Each row is where one point has got to under a steady rotation. How many ticks took it there?
The counts run from 0 to 346.
138 126 127 133 144 113 92 143 121 106 118 124 89 149 133 147 150 130 136 126 121 129 127 97 147 103 160 138 143 132 166 110 165 125 95 137 94 157 132 130 140 124 78 122 124 133 139 143 128 : 57
118 144 119 101 162 116 108 122 127 134 136 98 131 103 157 158 140 127 142 161 178 117 112 119 155 153 125 128 116 136 132 140 144 143 140 137 98 138 113 158 131 152 109 103 147 109 153 105 133 : 326
127 127 101 99 141 141 71 112 131 121 151 137 128 138 112 121 126 118 131 155 137 134 140 139 133 106 135 138 63 135 130 148 116 121 136 125 135 172 145 113 107 136 98 128 123 135 148 118 126 : 76
105 120 102 92 96 137 107 126 151 128 135 148 136 155 126 115 129 128 167 150 88 133 167 135 144 104 109 156 134 118 144 157 111 120 133 133 119 145 124 141 86 131 113 124 126 143 138 137 102 : 271
121 151 138 121 138 143 110 128 125 112 166 145 134 124 129 164 124 116 117 162 135 152 120 160 147 100 151 98 103 103 142 147 151 127 155 138 140 178 138 147 117 143 98 127 153 138 143 124 131 : 117
110 155 136 113 161 148 93 113 134 135 112 115 126 116 129 143 134 112 154 159 127 117 135 110 136 128 139 134 95 119 141 160 160 129 130 143 104 149 116 153 116 110 85 92 126 104 159 145 121 : 161
150 130 97 107 147 108 102 124 153 121 124 132 102 142 101 133 147 138 120 141 98 127 113 126 141 108 128 145 117 146 129 123 119 76 79 122 115 145 125 147 120 137 106 145 123 154 114 107 93 : 174
143 129 96 99 145 105 109 124 155 127 127 132 103 142 101 128 146 139 128 143 103 122 109 123 144 118 125 152 124 152 128 126 121 77 82 122 118 144 123 153 118 134 110 143 122 151 118 99 91 : 173
130 135 127 138 131 119 116 160 130 111 125 117 117 124 168 185 137 130 121 130 127 116 139 130 150 103 120 116 152 129 163 126 135 150 132 129 83 147 126 152 135 166 94 110 154 139 132 157 141 : 223
99 105 104 95 103 108 142 148 132 116 148 145 127 129 140 138 130 108 175 132 112 108 144 116 147 119 140 130 155 126 149 157 145 145 140 117 115 172 148 154 92 139 125 123 131 124 151 143 115 : 29
152 114 105 126 145 90 105 143 119 94 152 119 100 129 131 149 124 136 98 137 133 134 116 130 153 107 155 116 143 140 161 105 154 129 106 118 109 157 139 141 130 174 102 147 141 133 131 113 127 : 217
112 124 114 104 109 132 124 135 125 94 158 166 130 121 118 120 128 102 162 145 98 124 126 128 139 124 160 118 109 114 145 143 158 133 127 125 132 183 153 143 103 133 109 133 103 150 151 154 115 : 153
144 151 98 97 153 127 106 110 152 126 137 118 146 122 137 140 131 141 127 178 140 143 111 152 152 146 103 139 104 129 126 139 104 107 121 143 109 104 95 154 127 160 116 127 133 150 138 98 111 : 207
141 125 104 114 117 132 101 135 128 89 157 138 152 116 122 138 112 94 137 167 103 132 129 156 145 124 119 111 103 125 132 137 133 125 152 111 147 170 136 157 112 170 111 146 123 151 138 137 122 : 315
106 156 116 85 136 135 127 101 150 127 146 146 127 119 134 114 148 152 148 163 139 139 111 133 148 150 141 143 89 117 136 145 125 120 97 156 100 124 112 136 113 126 113 117 113 163 143 104 106 : 44
151 102 82 105 155 88 94 139 140 121 116 104 102 140 115 138 137 114 139 133 123 105 120 98 145 121 128 149 140 163 136 122 136 104 100 109 110 146 129 148 127 141 108 135 123 114 139 114 107 : 296
121 127 117 117 113 120 132 167 136 117 131 131 133 132 175 181 140 121 156 132 130 117 140 130 153 113 112 121 162 123 153 138 118 150 149 136 87 139 125 150 132 152 111 103 145 152 146 158 138 : 226
130 117 107 108 113 125 91 149 126 114 129 123 144 142 125 150 126 78 168 158 104 121 141 122 148 116 113 131 134 131 129 140 142 123 168 109 144 177 128 161 118 136 106 130 133 121 147 139 124 : 193
132 122 99 107 99 129 108 141 131 96 161 145 152 120 130 129 123 107 137 163 106 130 134 153 149 130 107 121 105 130 131 130 113 130 150 112 141 167 141 153 112 175 116 145 119 171 131 131 119 : 313
124 116 106 114 95 120 92 150 125 102 127 115 143 129 139 131 129 94 165 156 99 114 155 115 152 131 102 137 136 132 143 126 140 141 153 108 128 163 129 162 115 161 105 129 119 137 141 150 122 : 190
136 134 102 89 147 104 136 124 153 132 151 133 129 141 127 155 135 140 135 162 131 149 98 148 161 123 128 134 148 124 129 142 123 94 121 143 118 121 105 164 117 137 131 136 152 136 134 81 94 : 8
106 124 103 92 96 136 107 122 147 124 140 153 137 161 120 114 129 121 168 152 89 140 158 138 145 103 115 156 129 116 140 153 119 115 134 131 129 150 127 141 86 124 114 129 128 142 138 131 103 : 272
129 124 108 122 98 127 85 144 120 94 129 129 126 134 160 121 141 130 144 139 123 125 150 112 152 130 119 143 118 131 161 106 127 160 120 126 93 143 131 123 134 166 88 121 109 168 138 152 140 : 185
153 148 94 95 148 124 108 111 155 119 141 121 147 126 137 138 127 140 128 176 136 151 108 152 154 145 110 136 114 126 130 136 113 108 122 144 112 101 96 156 128 156 117 134 133 152 136 94 105 : 208
138 118 110 118 156 114 124 151 138 116 123 143 92 139 135 168 143 125 144 112 120 106 127 101 131 97 162 128 139 132 161 137 139 121 92 139 82 150 142 125 135 118 98 111 123 131 152 159 126 : 260
124 152 115 100 156 116 145 124 143 118 138 120 139 86 151 149 137 125 152 163 138 113 98 122 150 172 132 117 126 128 136 148 153 139 118 140 94 123 109 180 123 154 117 109 124 130 152 123 113 : 126
135 129 98 90 142 103 111 123 155 130 126 130 104 140 106 124 154 141 138 145 110 121 108 117 146 125 124 154 126 151 122 126 121 81 85 124 116 143 120 155 115 131 115 141 124 148 120 93 90 : 172
134 116 89 93 131 139 80 123 135 118 152 153 131 149 109 122 126 105 149 151 127 133 140 135 134 99 131 140 80 132 126 152 110 110 139 124 145 171 146 113 109 124 110 133 120 136 153 123 123 : 74
133 141 109 106 140 116 119 105 147 102 141 132 119 119 108 102 131 140 131 161 96 139 107 126 146 149 145 138 123 127 146 126 156 105 82 132 110 127 114 164 109 145 104 144 102 147 126 111 90 : 49
116 112 85 83 132 118 140 135 151 124 159 152 141 120 124 147 118 109 149 142 122 106 136 145 131 111 127 120 114 133 128 180 112 125 143 116 127 164 151 149 88 145 136 124 135 124 152 133 112 : 234
151 126 96 101 143 105 102 130 135 109 121 118 127 134 137 132 142 108 174 160 133 124 97 96 155 164 135 145 141 136 134 117 153 114 108 135 105 122 103 154 147 126 108 128 102 139 155 114 112 : 291
97 125 118 96 135 126 129 136 140 138 140 141 121 123 115 151 133 106 153 137 106 101 141 129 130 100 136 126 120 131 132 176 141 119 140 116 126 186 151 158 83 125 116 112 146 106 147 142 107 : 33
122 136 105 98 162 139 119 110 148 130 160 142 136 120 112 147 108 123 122 151 124 131 141 162 125 93 141 118 92 118 139 182 126 118 137 134 127 155 139 140 87 137 112 119 145 108 150 127 111 : 238
